In the rows, 128 means zero.
Rotation paths and how fast each direction turns (degrees per step)
Each turn is a multiple of 5 degrees from 10 to 175, or 0.
Each row of a path follows its step; steps can be skipped.
Rotation 1:
step 7: [136 127 131 132 131 125 129 128 131 122 127 138 133 137 129 129 129 124
 132 120 120 135 111 132 127 119 137 129 123 126 142 134 121 124 122 126
 135 128 129 135 142 132 124 131]
step 10: [124 119 131 133 134 130 116 121 125 139 135 135 140 129 122 131 123 124
 137 120 124 128 130 135 136 139 127 127 128 127 127 125 136 116 136 125
 122 134 124 129 122 126 129 137]
step 17: [120 126 130 125 124 115 145 135 128 132 123 128 134 131 125 123 121 131
 118 130 125 124 123 125 134 121 131 135 138 134 127 131 138 132 127 132
 138 124 125 121 134 115 127 132]
step 21: [127 119 122 135 124 133 126 124 122 134 127 120 132 118 133 132 134 125
 129 124 131 118 124 132 129 120 119 122 142 129 113 130 134 137 131 122
 131 128 130 131 131 116 127 124]
step 22: [125 124 129 126 124 132 119 122 130 125 133 129 130 141 129 127 133 123
 117 129 125 127 128 123 129 143 136 137 129 125 136 137 127 118 127 126
 138 132 133 133 141 128 138 133]
step 26: [132 132 124 132 118 127 126 120 119 121 126 127 134 135 134 123 123 132
 124 112 134 127 132 136 141 125 127 128 124 122 136 137 124 134 134 134
 132 129 121 129 137 134 128 124]
step 28: [128 128 120 130 132 119 131 126 122 122 119 130 130 141 122 129 138 134
 129 131 126 121 128 135 129 120 123 137 111 126 133 126 129 120 133 122
 141 133 124 131 124 134 133 136]
Speeds:
[129 128 128 125 126 125 126 128 125 128 129 123 126 126 129 127 132 127
 127 127 127 130 127 129 130 126 127 128 128 129 127 130 132 131 129 127
 127 128 128 129 127 134 129 127]
145
[128 127 130 126 128 127 131 129 126 129 129 130 127 128 130 131 131 128
 127 129 126 127 132 132 127 124 126 128 127 128 126 124 125 128 124 128
 129 126 129 128 128 128 129 131]
90
[129 127 128 129 126 132 128 129 126 129 132 127 129 129 130 129 126 130
 127 126 130 127 128 128 130 127 129 126 127 128 131 124 125 131 130 123
 124 126 129 126 127 129 127 125]
65
[125 131 129 125 128 128 131 125 128 129 132 125 126 130 127 129 130 128
 129 126 132 129 130 124 125 130 128 129 130 129 129 129 128 129 126 125
 129 128 127 131 127 126 127 130]
135
Rotation 2:
step 0: [132 135 130 132 126 137 119 126 137 120 134 132 139 134 134 122 132 125
 141 121 134 133 133 124 128 129 121 128 119 124 132 130 124 132 128 141
 127 133 132 137 132 136 131 120]
step 6: [134 126 135 129 127 131 140 121 139 130 130 127 126 131 128 136 125 122
 133 129 124 132 132 130 136 136 114 133 122 130 143 129 128 129 129 138
 122 119 121 135 125 127 123 137]
step 16: [118 131 130 118 123 136 126 125 126 127 136 136 144 136 134 119 123 135
 136 121 136 135 133 126 139 131 131 122 128 130 126 133 127 134 124 136
 127 132 121 134 133 129 130 132]
step 20: [126 132 134 137 127 127 132 122 128 122 135 132 135 132 137 113 125 128
 130 121 141 122 135 132 133 129 124 126 124 122 132 129 135 121 124 131
 134 128 128 134 118 135 132 138]
step 21: [135 133 129 131 120 130 136 128 127 128 131 121 135 136 134 128 132 126
 136 138 134 124 128 127 134 128 137 133 123 133 130 133 127 135 147 138
 125 125 120 136 135 124 127 129]
step 30: [121 135 129 135 126 132 124 132 137 130 135 125 129 133 128 135 118 133
 143 125 131 124 120 130 128 128 128 135 121 123 117 122 134 127 137 141
 124 133 130 132 128 123 123 119]
step 31: [136 125 140 128 125 134 134 124 131 129 118 138 126 128 128 126 123 130
 124 121 132 130 138 130 133 135 126 127 124 125 128 125 129 133 119 146
 119 129 129 143 126 127 124 133]
Speeds:
[126 124 126 128 125 129 130 129 124 127 130 130 128 127 127 126 128 126
 130 127 132 130 126 129 125 131 127 131 127 128 129 128 127 129 126 126
 129 127 126 126 128 127 128 133]
85
[130 129 129 125 129 130 127 130 127 129 128 126 128 127 132 130 127 129
 133 128 131 129 126 126 129 126 130 129 127 125 127 129 127 134 127 127
 127 126 128 126 127 130 131 126]
155
[127 123 128 130 132 133 131 129 129 128 127 128 130 124 129 127 126 132
 126 126 127 128 132 128 125 125 129 129 128 127 128 126 125 127 125 131
 127 129 127 126 127 130 127 127]
90
Rotation 3:
step 1: [137 125 119 126 120 134 136 122 129 137 134 122 133 117 129 118 121 132
 124 120 122 143 130 127 125 124 130 124 133 133 119 129 126 119 132 123
 131 131 136 144 129 123 125 126]
step 13: [136 123 117 122 131 131 129 125 141 129 134 125 136 127 122 123 132 135
 126 131 127 144 135 134 123 130 124 123 122 129 126 112 117 130 132 126
 134 134 139 135 126 123 129 125]
step 18: [132 128 127 122 122 135 126 125 137 150 121 122 132 125 137 128 126 145
 119 126 128 134 132 124 137 133 129 133 135 122 130 134 129 125 132 130
 125 131 137 137 129 125 124 127]
step 19: [132 121 121 123 124 126 134 125 133 131 134 128 133 137 124 123 140 127
 111 123 132 138 127 138 128 116 129 136 130 124 123 127 126 123 132 126
 126 131 141 140 121 132 119 130]
step 22: [140 130 118 129 124 141 130 124 136 139 121 135 132 126 141 122 126 129
 117 128 118 134 124 124 128 131 129 132 134 127 130 130 134 116 129 126
 132 137 137 142 130 126 125 125]
step 26: [136 121 125 128 122 134 135 124 135 135 126 131 131 124 132 124 128 140
 108 127 128 129 136 136 131 135 125 128 140 129 124 132 126 119 130 126
 125 140 133 142 126 135 128 127]
step 31: [127 124 127 116 127 130 134 132 139 131 140 125 131 128 135 123 136 134
 120 134 132 136 121 128 125 117 129 133 135 125 135 121 124 120 139 128
 124 126 140 126 124 120 132 117]
Speeds:
[133 128 130 128 127 129 128 127 128 126 126 125 128 125 129 127 126 129
 127 129 125 129 126 127 128 128 128 126 130 131 130 128 127 130 126 127
 122 132 130 125 128 127 125 128]
170
[127 127 128 128 129 131 129 130 128 132 129 128 126 122 131 127 124 127
 128 126 130 130 128 126 128 130 130 130 129 126 127 129 129 126 128 126
 126 128 126 127 130 125 132 127]
170
[127 125 126 125 128 130 127 127 124 127 129 129 131 128 132 130 128 129
 127 131 124 126 127 128 127 131 130 129 126 131 129 130 128 126 125 128
 129 127 123 129 124 127 128 127]
65
[129 124 129 130 126 129 131 132 130 126 129 124 125 131 127 127 128 127
 131 129 129 128 125 126 128 127 128 130 125 128 124 129 125 128 128 127
 128 127 126 128 127 128 126 126]
90
[128 127 124 124 129 127 126 130 128 127 130 128 125 131 129 129 129 130
 128 123 129 130 129 128 132 128 127 127 129 129 126 132 129 130 125 126
 127 132 127 127 127 127 127 131]
45
[132 129 128 131 125 127 129 131 128 130 128 131 127 126 130 129 128 132
 127 129 125 126 130 124 129 128 126 124 129 125 125 130 129 127 127 127
 132 127 128 128 129 131 128 128]
175
Rotation 4:
step 5: [130 115 129 141 127 134 133 123 127 121 127 126 129 143 134 127 128 116
 129 117 126 143 126 135 125 130 126 129 132 123 120 119 122 134 136 142
 125 121 132 130 136 125 129 134]
step 11: [124 122 141 137 127 134 142 138 118 114 119 126 125 136 125 128 125 129
 134 127 125 123 115 125 135 132 133 121 124 123 122 132 121 118 120 139
 124 117 130 130 131 127 129 129]
step 13: [127 120 127 115 136 131 120 124 116 122 126 141 123 133 117 128 134 129
 130 119 132 138 118 130 120 123 116 118 137 127 124 129 130 125 123 119
 126 120 136 124 133 127 135 122]
step 19: [127 134 123 113 130 126 131 133 114 138 128 130 136 138 130 136 127 114
 133 123 122 131 122 141 129 131 123 119 123 119 133 129 119 123 129 125
 119 128 140 131 137 129 122 123]
step 22: [131 128 137 133 126 137 140 122 130 129 119 145 133 130 137 127 133 126
 127 119 130 132 125 134 135 126 134 135 114 118 122 131 115 124 124 126
 119 139 132 126 135 130 126 134]
step 25: [126 144 133 128 139 132 130 125 123 127 136 129 133 135 116 125 136 126
 132 124 127 144 130 131 139 121 132 134 131 121 131 131 114 123 134 133
 121 119 133 121 137 124 135 122]
step 27: [123 124 128 130 125 133 124 133 120 128 131 139 132 128 137 132 129 120
 133 116 128 136 120 130 127 116 130 132 133 136 115 136 132 124 132 141
 135 141 138 127 136 122 127 140]
Speeds:
[125 128 130 128 129 129 127 127 131 125 124 128 125 126 126 125 130 128
 130 127 127 128 127 127 126 129 127 126 131 130 135 127 127 125 128 129
 129 125 128 130 128 129 128 127]
145
[131 130 129 129 124 129 128 124 130 130 130 127 129 129 127 127 130 130
 129 123 128 127 127 130 129 128 125 128 128 124 131 128 126 129 129 127
 125 129 128 128 130 131 127 125]
110
[128 125 128 129 128 127 129 126 127 128 129 128 125 127 128 129 127 127
 126 128 129 130 128 129 128 129 125 127 128 131 127 129 127 134 131 128
 129 127 130 128 123 132 131 124]
135
[126 130 129 130 129 128 126 130 127 129 127 126 126 134 128 130 129 127
 128 126 127 128 131 129 126 124 128 133 129 128 129 133 127 130 129 130
 129 126 125 130 126 126 127 127]
160
